[[121 128 124 132 129 126 125 128 129 132 127 130 130]
 [130 135 113 123 122 142 123 116 130 132 118 130 116]
 [124 128 127 115 124 124 121 117 129 136 132 128 110]
 [130 134 116 117 128 122 118 119 129 126 122 127 115]
 [129 134 118 126 120 143 125 117 129 136 121 133 117]
 [131 152 128 120 127 129 130 151 109 140 135 124 123]
 [141 125 134 125 126 130 133 128 131 123 127 122 123]]
->
[[123 122 127 123 131 128 133 130 126 125 134 125 141]
 [123 124 135 140 109 151 130 129 127 120 128 152 131]
 [117 133 121 136 129 117 125 143 120 126 118 134 129]
 [115 127 122 126 129 119 118 122 128 117 116 134 130]
 [110 128 132 136 129 117 121 124 124 115 127 128 124]
 [116 130 118 132 130 116 123 142 122 123 113 135 130]
 [130 130 127 132 129 128 125 126 129 132 124 128 121]]

[[116 116 129 130 131 131 123 132 128]
 [124 124 124 125 125 125 124 125 124]
 [106 109 135 135 137 137 122 140 134]
 [105 108 135 135 138 137 122 140 134]
 [142 138 107 106 103 104 121 101 109]
 [137 135 106 107 105 105 121 101 109]
 [103 106 135 136 139 138 121 141 133]
 [105 108 134 135 138 137 122 140 133]
 [146 145 149 146 146 146 145 148 147]
 [106 109 133 135 138 137 122 139 132]]
->
[[132 139 122 137 138 135 133 109 106]
 [147 148 145 146 146 146 149 145 146]
 [133 140 122 137 138 135 134 108 105]
 [133 141 121 138 139 136 135 106 103]
 [109 101 121 105 105 107 106 135 137]
 [109 101 121 104 103 106 107 138 142]
 [134 140 122 137 138 135 135 108 105]
 [134 140 122 137 137 135 135 109 106]
 [124 125 124 125 125 125 124 124 124]
 [128 132 123 131 131 130 129 116 116]]

[[116 117 116 112 124 132 127 117 137 118 116 127 120 137 119 130]
 [114 116 115 110 123 132 127 115 138 117 114 127 119 138 117 130]
 [114 116 115 110 123 132 127 116 138 117 114 127 120 138 118 130]
 [128 128 128 127 128 128 128 128 128 128 128 128 128 128 128 128]
 [121 121 121 119 125 129 127 122 131 122 121 127 123 131 122 128]
 [134 132 133 138 124 114 119 132 107 130 134 119 128 107 130 116]]
->
[[116 130 107 128 119 134 130 107 132 119 114 124 138 133 132 134]
 [128 122 131 123 127 121 122 131 122 127 129 125 119 121 121 121]
 [128 128 128 128 128 128 128 128 128 128 128 128 127 128 128 128]
 [130 118 138 120 127 114 117 138 116 127 132 123 110 115 116 114]
 [130 117 138 119 127 114 117 138 115 127 132 123 110 115 116 114]
 [130 119 137 120 127 116 118 137 117 127 132 124 112 116 117 116]]

[[124 125 149 135]
 [126 127 120 134]]
->
[[134 120 127 126]
 [135 149 125 124]]

[[135 142 133 136 113]
 [131 107 106 136 140]
 [138 146 122 136 104]
 [124 137 146 130 112]
 [128 142 141 127 115]
 [138 139 128 139 114]
 [148 144 123 139 119]
 [129  99  99 128 153]
 [112 127 126 115 116]
 [112 130 123 106 124]
 [142 149 127 137 108]]
->
[[108 137 127 149 142]
 [124 106 123 130 112]
 [116 115 126 127 112]
 [153 128  99  99 129]
 [119 139 123 144 148]
 [114 139 128 139 138]
 [115 127 141 142 128]
 [112 130 146 137 124]
 [104 136 122 146 138]
 [140 136 106 107 131]
 [113 136 133 142 135]]

[[112 114 114 111]
 [114 112 113 112]
 [118 116 117 117]
 [150 152 147 155]
 [120 118 118 118]
 [116 115 120 116]
 [117 117 115 114]
 [116 113 115 114]
 [128 127 129 128]
 [124 125 126 122]
 [117 113 113 113]]
->
[[113 113 113 117]
 [122 126 125 124]
 [128 129 127 128]
 [114 115 113 116]
 [114 115 117 117]
 [116 120 115 116]
 [118 118 118 120]
 [155 147 152 150]
 [117 117 116 118]
 [112 113 112 114]
 [111 114 114 112]]

[[152 138]
 [126 138]
 [129 140]]
->
[[140 129]
 [138 126]
 [138 152]]
---
[[133 127 131 131 140 120 133 119 113]
 [139 120 129 121 132 147 116  98 111]
 [121 126 134 136 125 107 138 148 134]]
->
[[133 127 131 131 140 120 133 119 113]
 [121 126 134 136 125 107 138 148 134]
 [139 120 129 121 132 147 116  98 111]]

[[105 135 130 139 143]
 [105 126 143 144 128]
 [105 140 136 131 134]
 [156 108 119 124 128]]
->
[[105 140 136 131 134]
 [105 135 130 139 143]
 [105 126 143 144 128]
 [156 108 119 124 128]]

[[113 147 119 118 130 130 124 125 119 122 131]
 [139 155 143 131 111 140 143 141 128 140 128]
 [144 131 138 127 128 148 144 141 103 141 147]
 [124 119 141 138 126 136 125 143 127 124 128]
 [134 128 149 124 125 130 126 122 125 112 131]
 [131 117 140 127 127 134 134 137 140 126 133]]
->
[[139 155 143 131 111 140 143 141 128 140 128]
 [113 147 119 118 130 130 124 125 119 122 131]
 [144 131 138 127 128 148 144 141 103 141 147]
 [134 128 149 124 125 130 126 122 125 112 131]
 [124 119 141 138 126 136 125 143 127 124 128]
 [131 117 140 127 127 134 134 137 140 126 133]]

[[137 144]
 [126 121]
 [102 124]]
->
[[137 144]
 [102 124]
 [126 121]]

[[139 125 118 112 121 119 112 145 133 106 125 112 121 132 112 126]
 [133 136 138 136 136 141 138 138 135 142 135 140 140 139 139 136]
 [102 116 120 123 118 130 127 102 110 138 117 129 128 122 133 116]
 [135 138 119 132 122 130 118 102 139 119 144 117 118 130 143 128]
 [118 117 132 130 130 114 134 128 115 129 114 131 121 108 114 123]
 [112 111 125 116 123 119 128 137 109 129 106 128 129 119 109 119]]
->
[[135 138 119 132 122 130 118 102 139 119 144 117 118 130 143 128]
 [133 136 138 136 136 141 138 138 135 142 135 140 140 139 139 136]
 [139 125 118 112 121 119 112 145 133 106 125 112 121 132 112 126]
 [118 117 132 130 130 114 134 128 115 129 114 131 121 108 114 123]
 [102 116 120 123 118 130 127 102 110 138 117 129 128 122 133 116]
 [112 111 125 116 123 119 128 137 109 129 106 128 129 119 109 119]]

[[151 134 127]
 [131 124 125]
 [113 108 128]
 [116 106 132]
 [116 121 135]
 [146 126 119]
 [113 117 114]]
->
[[151 134 127]
 [146 126 119]
 [131 124 125]
 [116 121 135]
 [113 117 114]
 [113 108 128]
 [116 106 132]]
